Each named turn below is shown by a few rows before and after it. Which turns, in which order, take the first row of each later pair to the second? The first pair is answered.
turn M:
[ 0.58  1.86  0.93 -0.61 -0.86  0.34 -1.56  1.23 -2.89] |-> [-0.42 -0.71  2.63 -0.39  0.09 -0.20 -0.62  1.23 -2.49]
[-1.31  0.42 -0.41  5.24 -2.31 -0.48 -5.60  1.68  0.45] |-> [-2.02  1.62  0.77  6.14 -1.55  0.87 -3.89  2.39 -0.88]
[ 0.68  0.91  3.47  0.85 -2.89  0.66 -1.89  2.47 -1.95] |-> [ 0.11 -1.40  4.12  0.76 -2.54 -0.26 -1.88  2.19 -0.88]
turn D:
[-5.40  1.28 -0.38 -2.65 -0.12  4.66  2.38 -0.54 -1.61] |-> [ 3.89  4.88  3.47  1.44 -1.60 -0.81 -1.59  1.81 -1.09]
[ 1.70 -0.88  0.80 -0.32  0.61 -0.83 -0.34 -0.37  0.78] |-> [-0.74 -1.20 -1.15 -1.41  0.31  0.63  0.12 -0.97  0.72]
[ 1.57  1.25 -2.27 -1.46  0.97 -0.05  0.04 -1.73  0.75] |-> [ 2.19  0.26 -1.08 -1.00  1.73 -1.22  0.54 -1.33  1.04]
turn T:
[ 1.69  4.24 -1.95 -1.17  2.59  3.80  2.42 -0.93 -2.44] |-> [ 2.96  0.69 -0.03 -3.04  4.08  3.58  3.80 -0.67 -0.80]
[ 1.17 -0.14  1.54 -0.19 -1.49  0.83 -0.75  0.86  1.75] |-> [-1.08  1.76 -0.03  1.23 -2.10  1.48 -0.55  0.31  0.25]
[4.94 3.19 2.85 0.02 1.74 0.90 0.38 3.02 1.54] |-> [-1.10  6.37 -0.85  2.20  1.81  2.48  1.60  1.78 -1.61]
[ 3.92  2.82  2.37 -0.36  3.02 -0.96  5.00  0.58 -0.33] |-> [ 2.70  4.93  1.06  0.79  2.66 -0.93  4.40  0.19 -1.77]

Between the rows of a pair lie two turns.
[-1.35  2.80 -1.36 -0.97 -1.13  1.67  2.32  0.23 -2.39] |-> [ 1.53 -1.81 -0.14 -4.31 -0.77  0.61  1.69  0.00  0.94]
T M
[ 2.64  1.68  0.70  0.71 -0.30 -2.41 -1.63 -1.16  0.04] |-> [-1.51  1.46  0.77  1.27  1.63  0.11  2.09 -0.71 -2.66]
M T
[ 2.34 -4.87  4.31 -6.23  0.83  5.61  3.50  2.00  2.30] |-> [ 1.64  0.54  4.54 -4.63 -2.42  8.44  2.33  3.76 -0.02]
D M
[ 1.81 -8.78  4.85  2.33 -0.07 -2.29  1.84  1.78  2.26] |-> [ 1.55  1.47  3.42  8.41 -3.14 -3.21 -0.67  3.16 -2.46]
T M
[ 3.43  1.04  0.24 -1.78  2.57 -0.88  0.00 -3.22 -1.41] |-> [ 2.19  2.32  0.35 -0.78  2.91 -0.24  1.03 -2.88 -2.97]
M T
[-4.55 -4.77  0.76 -0.88 -0.20 -3.72  1.20  0.35  1.67] |-> [-4.39  4.36 -0.03  0.86 -3.97  0.11 -0.24  2.27 -1.66]
D M
[ 0.14  1.66  5.68  3.79 -1.03 -0.30 -1.04  3.46 -3.20] |-> [-6.28 -3.39  0.22 -0.16 -2.86  2.74 -1.96  0.89 -0.83]
M D
[-2.69  0.24 -0.34  3.44 -2.83  0.35 -0.64  1.09 -2.42] |-> [-1.43 -2.59  2.08  3.55 -0.39 -1.41  0.81  1.61 -1.93]
D T
[-2.58 -0.87 -0.48  0.49  1.09  0.91  2.03 -0.24 -0.95] |-> [ 0.73  0.40 -1.56  0.62 -1.65 -1.38 -1.99 -0.44  1.01]
M D
[-1.90  1.12  0.18  1.47  0.43 -1.46 -1.24 -0.47 -2.58] |-> [-0.81 -1.95  1.90  0.58  1.49 -2.27 -1.12 -0.59 -1.25]
M T
[ 1.53 -1.26  0.71 -4.07 -1.64  2.32 -2.05  1.62  3.49] |-> [-1.15  3.65 -0.47 -2.70 -1.87  4.77 -0.03  1.82  0.34]
M T
[-3.60 -3.88 -0.76  0.11  0.10 -1.75 -1.10 -1.34  1.57] |-> [ 0.98  4.06 -0.86  1.21 -2.13 -1.04 -3.35  0.27  0.69]
T M
[-0.52  4.28 -4.23  1.84 -1.71  0.88 -0.38 -0.80 -0.46] |-> [-0.45  3.76  0.26  4.30 -0.88  1.00  1.45  1.73 -2.67]
M D
[ 5.27 -0.09 -4.55  0.72  4.73 -8.72 -0.17 -3.84  2.00] |-> [-0.61  5.08 -6.20  3.44  5.64 -5.36  3.30 -3.36 -3.36]
T M
[ 3.26 -0.17  0.80  0.75  0.25 -0.49 -1.37  1.08  0.99] |-> [ 2.65 -0.04  2.27  1.15  0.89 -0.42  0.00  1.99  0.01]
M M
[ 2.35  3.03 -3.31 -0.96 -4.45  0.16 -1.75  1.26  1.85] |-> [ 4.97  2.51  0.16  1.90 -1.93 -3.24 -0.67  2.38  1.10]
T D
[-2.24  2.32 -2.78  0.66  0.08  0.58 -0.35 -0.94 -1.32] |-> [-1.19  0.62 -0.28  2.18  2.15 -1.55  1.56 -0.29 -1.84]
D T
[ 4.31 -2.59  0.89 -1.89  2.33 -2.77 -1.00  2.15  2.81] |-> [-4.87 -2.53 -2.68 -1.18  3.63  0.09  2.55 -0.04 -0.58]
T T
[-3.12  3.22  4.85  5.01 -2.03 -0.85  0.66  3.87 -5.21] |-> [-4.83  4.12  1.73  1.20 -4.72  3.91 -0.45  3.44 -4.03]
T D
[ 3.14 -0.63 -0.07  2.65  2.20 -6.69 -0.46 -2.01  1.00] |-> [-3.23 -1.59 -2.84  0.97  4.30 -2.07  3.93 -3.35 -0.43]
M D
[-1.10 -2.32 -0.87 -1.96  0.29  2.17  2.23 -1.44 -0.15] |-> [-0.14  0.19 -2.45 -2.50 -0.75  2.70  1.39 -1.58 -0.48]
M M
[ 1.31 -1.40 -6.31 -2.42 -2.44 -0.85 -2.49  0.42 -1.38] |-> [-1.89 -2.68 -0.55 -0.54  1.06  1.14  3.24  2.93 -5.25]
M M
[-0.11 -0.52 -1.70  1.27 -1.46  0.21 -1.82 -0.99  1.63] |-> [ 1.63  1.24 -1.26  1.73 -0.76 -0.15 -1.58 -0.85  1.27]
D M
[-3.90 -1.74 -0.35  1.99 -1.46 -0.55 -1.72  1.77 -1.98] |-> [-0.28 -1.22  0.73  2.34 -2.60 -2.06 -3.69  2.67 -0.75]
T T
[ 2.13 -0.67  2.52  0.89  3.76 -0.81  3.60  0.02 -0.61] |-> [ 1.47  3.24 -2.13  2.44  0.34 -2.60 -1.34 -2.06 -0.30]
M T
[-0.19 -2.21 -1.10 -1.86  0.98  0.83  2.14  0.04  1.06] |-> [ 2.71  1.79  0.51  0.17 -0.17  0.80  1.48  1.62 -0.29]
T M
[-0.33 -0.46 -0.09  1.75 -3.76 -1.98 -5.45  0.51  0.76] |-> [-5.56 -2.88  1.20  0.73 -0.04  2.12  0.83  1.19 -1.67]
M T
[-1.82 -2.42 -0.04  3.24  4.51 -3.09  1.75 -2.39 -1.58] |-> [-4.91  1.39 -1.20  3.28  1.59  0.91  1.34 -1.16 -3.82]
D M
[-0.61 -2.08 -1.16 -0.93 -1.70  0.22  0.75 -0.37  3.44] |-> [-1.32  1.96  0.33  0.33 -0.96  2.72  3.09  1.26  0.63]
M M
[-0.35 -0.48  1.64  0.84  1.44  0.39  2.31  1.12 -1.34] |-> [-0.69 -0.09 -2.34 -1.02 -1.43  0.26 -1.24 -0.30  1.30]
M D
[ 6.00 -0.91  3.88  0.15 -0.22 -0.67 -0.17  1.62  0.50] |-> [ 4.50  2.70  0.34 -0.95 -3.92  1.66 -2.56  1.64  0.38]
D D
[ 2.75  4.31 -3.85 -1.71 -1.09  3.09 -1.11 -0.13  2.05] |-> [-0.87 -4.87  2.20 -0.88  3.17  1.59  2.72  1.30  1.81]
M M
[ 2.49 -2.70  1.66 -3.65 -1.72  1.82 -1.53  1.55  2.68] |-> [-1.15  3.34 -2.02 -1.87 -2.83  4.29 -0.46  0.66 -0.19]
M T
[ 0.77  0.03 -3.58 -0.52 -1.22 -4.79 -3.44 -3.09  3.11] |-> [-1.71 -0.43 -4.11 -1.21 -1.39 -3.57 -2.60 -3.68  3.20]
D D
[ 0.53 -3.07 -0.87 -2.83  4.73  1.81  3.99 -1.17  0.61] |-> [-1.05  4.86 -4.58  1.41  1.62  1.42  1.30 -1.67 -2.68]
T T
[-2.26 -2.24  0.40 -1.13  3.48  0.79  3.93  1.21  0.51] |-> [-1.43  5.17 -2.28  2.29  0.46 -0.26  0.46  1.19 -1.68]
T T
[-3.01  4.96 -3.17  1.56  3.41 -1.08  2.97 -1.45 -1.78] |-> [-2.65 -2.18 -3.59 -0.27  3.87 -4.48  0.89 -2.97  2.18]
M M
[-0.23  3.34 -2.42 -1.29 -1.33  1.52 -0.20 -0.66  0.18] |-> [ 1.70 -0.31  3.22 -1.36  0.32  1.60  2.02  1.64  0.52]
M T
[ 0.26  2.63 -1.63  1.07  4.66 -0.22  4.54 -1.25 -2.30] |-> [ 1.05 -0.88 -0.23 -1.77  5.18  1.04  5.03 -0.73 -0.50]
D T
[-2.77 -1.05  0.59 -0.05  0.81  1.06  1.69  0.36 -1.19] |-> [-0.25 -1.32  2.25  0.60  1.62 -0.43  1.64  0.75 -0.80]
D D
[ 2.81 -2.79  2.60 -4.13  1.23  1.69  1.15  0.49  1.55] |-> [ 0.63  2.44 -1.32 -3.70 -2.42  3.64 -1.81 -0.21  0.60]
D T
[ 2.60 -3.83 -1.36 -3.94 -1.29 -3.50 -3.81 -1.11  1.04] |-> [-2.46  4.65 -1.69  0.30 -0.84 -0.19 -0.34  0.40 -5.67]
T M
[-1.43 -1.93 -0.07 -0.60 -2.11  1.20 -2.01  0.62  1.08] |-> [-1.29 -3.05  0.62 -0.78 -1.23  0.75 -1.23  0.95  1.06]
D D
[ 0.12 -0.66  2.31  3.58  0.21 -4.34 -0.88 -0.48 -1.60] |-> [-0.98 -2.88  2.85  2.51  1.32 -3.74  0.62 -0.76 -1.28]
T T
[ 0.77 -1.69  0.22 -2.44 -0.59  1.06 -0.01 -0.70  2.21] |-> [ 2.70 -0.36  1.31 -1.56  1.04  0.47  1.09 -0.04  1.66]
M D
[-2.60 -0.48 -1.52 -0.96  0.01  0.86 -2.94  1.42 -0.97] |-> [-3.04 -2.46 -0.28 -0.89  1.83  0.29 -1.60  1.14 -1.12]
D D
[-0.52 -2.14  2.78 -1.43 -0.74  1.51  1.21  2.93  0.26] |-> [-1.16 -1.05  2.04 -1.72 -2.03  2.06 -0.20  3.17  0.38]
D M
[-2.22  2.75  0.40 -1.64 -1.89  3.32  0.08 -0.37  0.30] |-> [ 2.67 -0.34  4.19  0.02  0.33 -1.36 -0.28  0.55  1.56]
D M
[ 4.91  3.11  2.83 -3.16  1.22  3.84  3.49  1.56 -0.42] |-> [-0.11  1.69 -0.68 -5.34 -1.66  6.86  1.32  0.27  0.98]
M D
[-2.25 -1.81 -2.02  0.56 -0.33 -0.74 -1.02 -1.21 -0.14] |-> [-0.97 -2.70 -0.74  0.87  0.40 -2.11 -0.21 -1.21  0.25]
D D
[-1.91 -1.96 -2.45 -0.35 -1.17  0.74 -0.42  0.77  0.00] |-> [ 2.44 -0.29  0.24  1.63 -0.03 -1.90 -0.60  2.14 -0.21]
M D
[ 3.17 -2.46  3.19  1.14  0.61 -0.70  0.80  2.15  0.46] |-> [-0.74  2.84 -3.62  3.06 -1.50 -0.30 -1.12 -0.65 -2.04]
M T
[ 1.94 -3.02 -0.68 -2.10  1.20 -1.91 -1.62 -0.83  3.58] |-> [-3.57 -1.68 -3.42 -0.95  1.43  0.15  0.02 -2.21  1.03]
T T
[-4.01 -0.59 -0.28 -0.57 -1.95  3.61  0.22  1.54 -0.28] |-> [ 0.02  1.72  0.18  0.39 -3.83  1.96 -2.56  2.18  0.43]
T T
[-3.23  1.21 -0.60  0.13 -1.53  3.96 -0.58  1.44  1.25] |-> [-3.20 -1.96 -0.58 -0.36 -1.36  2.69 -1.48  0.89  2.35]
M M
[ 6.87 -1.81  3.78 -1.68 -0.69 -4.24 -3.18  1.12  3.77] |-> [-1.50  0.50 -5.60 -6.39 -2.60  3.65 -1.74 -2.13  3.06]
D M
[-3.13 -4.00  1.07 -0.68  3.67  0.15  3.17 -2.63 -1.39] |-> [ 2.78 -2.50  3.74  1.20  3.25 -3.45  1.14 -1.35 -0.94]
D D
[-0.87  2.02  3.36  4.32 -1.93 -1.44 -1.61  2.11 -2.22] |-> [-6.35 -2.01  0.49  2.14 -2.27  0.91 -0.83  0.55 -1.35]
M D
[-0.56 -3.12  4.48  2.92 -3.56 -3.72 -4.94  2.05 -0.11] |-> [-0.22  3.15  3.73  3.67 -4.10 -1.47 -3.92  2.81 -2.76]
M M
[ 3.93  0.00  4.70  0.83 -0.25  0.40 -1.44  4.19  1.07] |-> [-1.68 -4.21 -1.41 -3.50 -0.81  3.02 -1.75  0.91  3.74]
D M
[-1.24  3.23  1.23  3.60 -0.80 -0.83  0.29  0.85 -1.52] |-> [-1.25 -3.98 -0.64 -0.57 -0.04 -1.88 -0.38 -1.15  3.04]
T M
[-0.23 -4.53  0.63 -2.08 -2.10  1.94 -2.00 -0.32  3.74] |-> [ 1.04 -5.15  3.05  0.92  0.97 -1.98 -0.36  0.05  2.76]
T D
[ 2.44 -0.39  2.95 -0.04  0.60 -3.03 -0.95  0.39 -1.36] |-> [ 2.37 -2.15  2.28 -3.41 -0.80 -0.58 -1.38  0.36  0.76]
D T
[-0.41 -4.60  2.81 -0.01  1.83 -0.59  1.86  0.19  0.67] |-> [ 2.53  4.65 -1.99 -0.67 -1.20  1.35 -0.78 -0.65  0.09]
M M
[ 1.70  0.08 -4.16  0.52 -0.19 -3.66 -2.38 -2.03  1.61] |-> [ 1.44  3.39 -4.81  0.38  0.62 -1.69 -0.50 -2.13 -0.07]
D M
[ 0.93 -2.89  1.02 -0.68 -1.22 -1.48 -2.13  0.28  2.12] |-> [-3.12  0.99 -2.23 -0.84 -1.21  2.06  0.23 -0.86 -0.31]
M T
[ 3.45 -2.06 -1.08 -1.44 -0.16 -2.10 -2.47 -0.70  3.11] |-> [ 2.40  0.10 -3.11 -0.80 -1.41 -1.59 -3.56 -1.34  2.71]
D T
[ 2.45  3.30 -2.03 -2.87 -1.30  4.24 -0.76 -0.67  2.71] |-> [ 3.14  2.68  2.81 -1.71  0.45  4.75  2.11  1.55  1.19]
M T
[ 0.91  1.92 -1.21 -1.35 -0.75  1.39 -0.48  0.47  1.02] |-> [ 0.87  0.01 -0.52 -1.87  0.17  1.62  0.27  0.55  1.40]
T T
[-1.73 -0.63 -1.63  0.65 -1.99 -0.83 -2.20 -0.37 -1.38] |-> [-2.46 -0.79  0.04  0.99 -1.23 -0.11 -0.49  0.41 -2.45]
M M
[-3.46  3.07 -0.65  2.16  0.57  0.95 -0.30 -0.07 -1.30] |-> [ 0.29 -2.64  3.19  0.74  1.30 -1.92 -1.21  1.30  1.84]
M T
[-2.55  4.84  1.82  3.33  2.22  2.72  4.08  1.50 -4.91] |-> [ 3.28 -7.00  1.59 -2.63  2.27 -1.63 -0.28 -0.44  4.29]
T M
[-3.94  2.08 -3.21  2.36 -1.05  0.09  0.97 -1.00 -1.97] |-> [-4.28 -2.34 -2.71  1.30 -0.66 -1.92  0.12 -1.37  0.10]
M M
[-3.53  2.36 -0.49  2.78  1.70  1.72  3.40 -0.31 -3.20] |-> [-1.71  2.43 -1.95 -2.22 -2.44  5.49  0.30 -0.18  0.37]
T D
[ 8.20  6.25 -0.49 -1.42  4.79  0.13  3.60  0.49  0.56] |-> [ 5.46  8.21 -3.91 -2.65  2.50  3.22  2.32 -0.26  0.05]
D D
[-1.29 -0.75 -2.05 -3.02 -0.61  2.97 -0.56 -0.76  1.94] |-> [-1.85  3.67 -2.62  1.15 -0.25  1.00 -0.66 -1.07 -1.35]
D T
[-2.16  2.19 -0.41 -0.88  1.89  3.16  3.23  1.16 -0.05] |-> [ 3.55  1.04  1.16 -0.44 -0.08 -0.72 -1.79  1.37  3.51]
M T
[ 0.10  0.59 -0.12  1.50 -2.88  0.49 -1.47 -2.18  1.13] |-> [ 1.26  0.60  1.12  2.07 -2.24 -0.67 -1.15 -1.74  1.04]
T D
[-0.48  0.83  1.55 -1.74 -2.20  4.12  0.88  2.42 -1.47] |-> [ 2.28 -3.13  3.81 -1.37 -0.77 -0.34 -0.24  2.42  0.64]
D M
[ 0.88  0.33 -4.38  2.15 -0.28 -4.02 -2.76 -1.70  1.66] |-> [-2.05  2.39 -6.07  1.33  0.41 -0.49 -0.15 -2.42 -0.07]
T M
[ 3.32  2.43  2.26  0.22 -0.83  0.05 -1.41  0.47  1.17] |-> [-1.13  3.39  2.13  1.93  0.28  1.57  1.33  0.42 -1.78]
M T
[ 1.88  1.39  0.72  0.63  0.42 -2.25 -0.39  0.16 -0.52] |-> [-1.39 -0.96 -2.38 -1.20  0.76 -0.63  0.60 -1.44  0.06]
D M
[ 0.11 -1.13  0.26 -0.11 -2.23 -1.20 -3.23  1.38  1.33] |-> [-3.86 -0.57 -0.37 -0.63 -0.43  2.03  0.04  1.29 -1.20]
M T
[-1.13 -2.49  2.91 -2.56  2.63 -0.18  3.60  0.24  1.91] |-> [ 3.13 -0.30  3.97 -1.10  1.52 -2.26  1.37  1.34  2.01]
D D
[ 1.56 -1.45  3.39 -2.43 -1.69  5.65  1.57  2.40 -0.65] |-> [ 2.55 -1.88  1.52 -3.13 -3.85  4.36 -1.89  1.93  1.70]
M D
[ 2.45  1.82  1.81 -2.39 -4.20  1.05 -6.05  0.61  3.04] |-> [-7.86  0.68  0.87 -0.48 -1.26  4.32 -0.09 -0.07 -1.90]
T M
[-3.33 -0.85 -1.50 -0.62  0.17  0.63  1.78 -1.95 -0.88] |-> [ 0.38  1.72  2.27  2.36 -0.34 -1.04  1.49  0.25 -2.27]
D M
[-2.44  2.48 -1.26  2.90 -2.56  1.55 -1.87  0.05 -1.99] |-> [-0.28 -3.85  3.88  1.67 -0.53  0.06 -0.45  1.65 -0.21]
M T
[-1.11 -3.25 -0.53 -0.40 -0.74 -2.28 -0.77 -1.67  2.36] |-> [ 0.05 -2.54  0.22  0.11 -0.98 -3.26 -1.47 -1.53  2.36]
D D
[ 2.24  0.80 -0.67 -2.16 -0.35 -1.99  0.91 -0.20 -0.72] |-> [ 1.15  0.71 -1.11 -1.21  0.66 -2.44  1.66 -0.37 -1.74]
T D
[ 0.09 -2.01  4.45  1.26 -0.33  2.49  0.70  1.41 -1.56] |-> [-0.11 -1.41  3.30 -0.62 -2.23  3.94 -0.60  1.18 -0.61]
D T
[ 0.31  1.96 -0.11  0.62  0.55  1.57 -0.79 -1.97  2.43] |-> [-0.91 -0.36  2.08  0.82  1.72  1.29  0.51 -1.76  2.25]
M M
[-0.54  1.64 -0.56  1.14 -1.79 -1.67 -1.06  0.96 -1.00] |-> [-1.55 -1.75 -2.08 -0.88 -1.10 -1.33 -0.54 -0.34  0.31]
T M
[-1.09 -1.88  2.11 -0.25  0.46  4.42  1.86  1.75 -1.18] |-> [ 1.86 -1.17 -0.72 -0.75 -3.51  2.22 -3.78  0.42  2.02]
M D
[-0.96 -1.27 -3.15  0.14  1.24 -1.70  0.84 -2.88 -0.23] |-> [ 0.84 -2.48 -1.62 -1.71  2.03 -0.49  1.74 -1.76  0.91]
M T
[ 1.88  2.95 -3.88 -1.36 -1.16 -0.39 -2.24 -1.42  1.94] |-> [ 0.07 -0.05  1.67 -1.74  2.75  2.92  4.53  0.92 -0.69]
M T
[-0.10 -2.54  1.67  1.69 -1.27 -3.37 -2.83 -0.08  1.02] |-> [-2.34  1.09 -0.49  2.94 -2.30 -1.99 -2.54 -0.74 -0.81]
T M
[ 0.24  3.99  0.83  1.37  0.22  1.37  0.71  1.69 -1.60] |-> [ 1.97  0.65  2.94  1.18  2.19  0.17  1.96  1.67 -0.62]
D T
[-2.15 -0.87  0.24  1.20 -0.63 -0.52  0.06 -0.40 -0.25] |-> [-1.96 -1.14 -0.43 -0.06 -1.86  0.26 -1.12 -0.50  0.46]
T D
[-1.34 -4.25  2.70 -1.38 -3.09  0.27 -1.66  3.46  0.29] |-> [-1.59  0.11  2.08  0.99 -4.52  0.24 -2.55  4.04 -1.45]
T M
[-1.44 -5.77 -2.32 -2.64  1.60 -0.92 -0.69 -1.67  2.23] |-> [-3.85 -0.58 -5.66 -1.46 -1.05  1.10 -2.10 -2.08  0.79]
D T
[ 1.56 -2.62  3.44 -3.04  3.05 -2.57  3.84  1.47  0.31] |-> [-4.63  2.82 -0.69  0.17  2.61 -0.86  4.23  0.18 -3.53]
T T
[ 1.67 -0.85  3.57  0.54 -2.10 -0.26 -0.58  1.42  2.33] |-> [-3.42 -2.40  2.11  0.23 -0.56  1.74  1.82  0.23  0.84]
T T
[ 2.22 -3.40  4.68 -0.44  0.65 -0.26  1.70  2.01  0.64] |-> [ 4.02  0.98  3.51  0.34 -2.46 -0.11 -0.84  2.36  0.19]
D D
[ 1.26 -2.39  1.68 -1.05 -1.61 -0.92 -3.60  1.87  2.25] |-> [-4.44  1.57 -1.59 -1.18 -0.78  3.12 -0.31  1.10 -1.09]
M T
[-0.38  2.14  3.22  2.82  1.33  1.03  2.41  2.23 -5.17] |-> [-4.25 -0.39 -2.90 -0.87 -3.88  2.41 -3.43 -0.51 -1.67]
M D
[-1.90 -2.05  2.77  1.27  0.34  2.95  2.75  0.83  0.21] |-> [-1.75  2.78  1.40  3.44 -1.87  2.17  0.54  0.54 -1.07]
T T
[ 3.90  1.68  2.22 -3.89 -0.73  3.08  1.42  1.47  1.47] |-> [ 3.19  0.84  3.97 -0.07  2.92 -0.33  3.75  1.20 -0.53]
T D
[ 1.91 -1.77 -0.40  0.30  3.37 -2.47  2.38 -1.46  1.25] |-> [ 4.26  1.27 -0.64  1.21  1.81 -2.87  0.33 -0.83  1.27]
D D
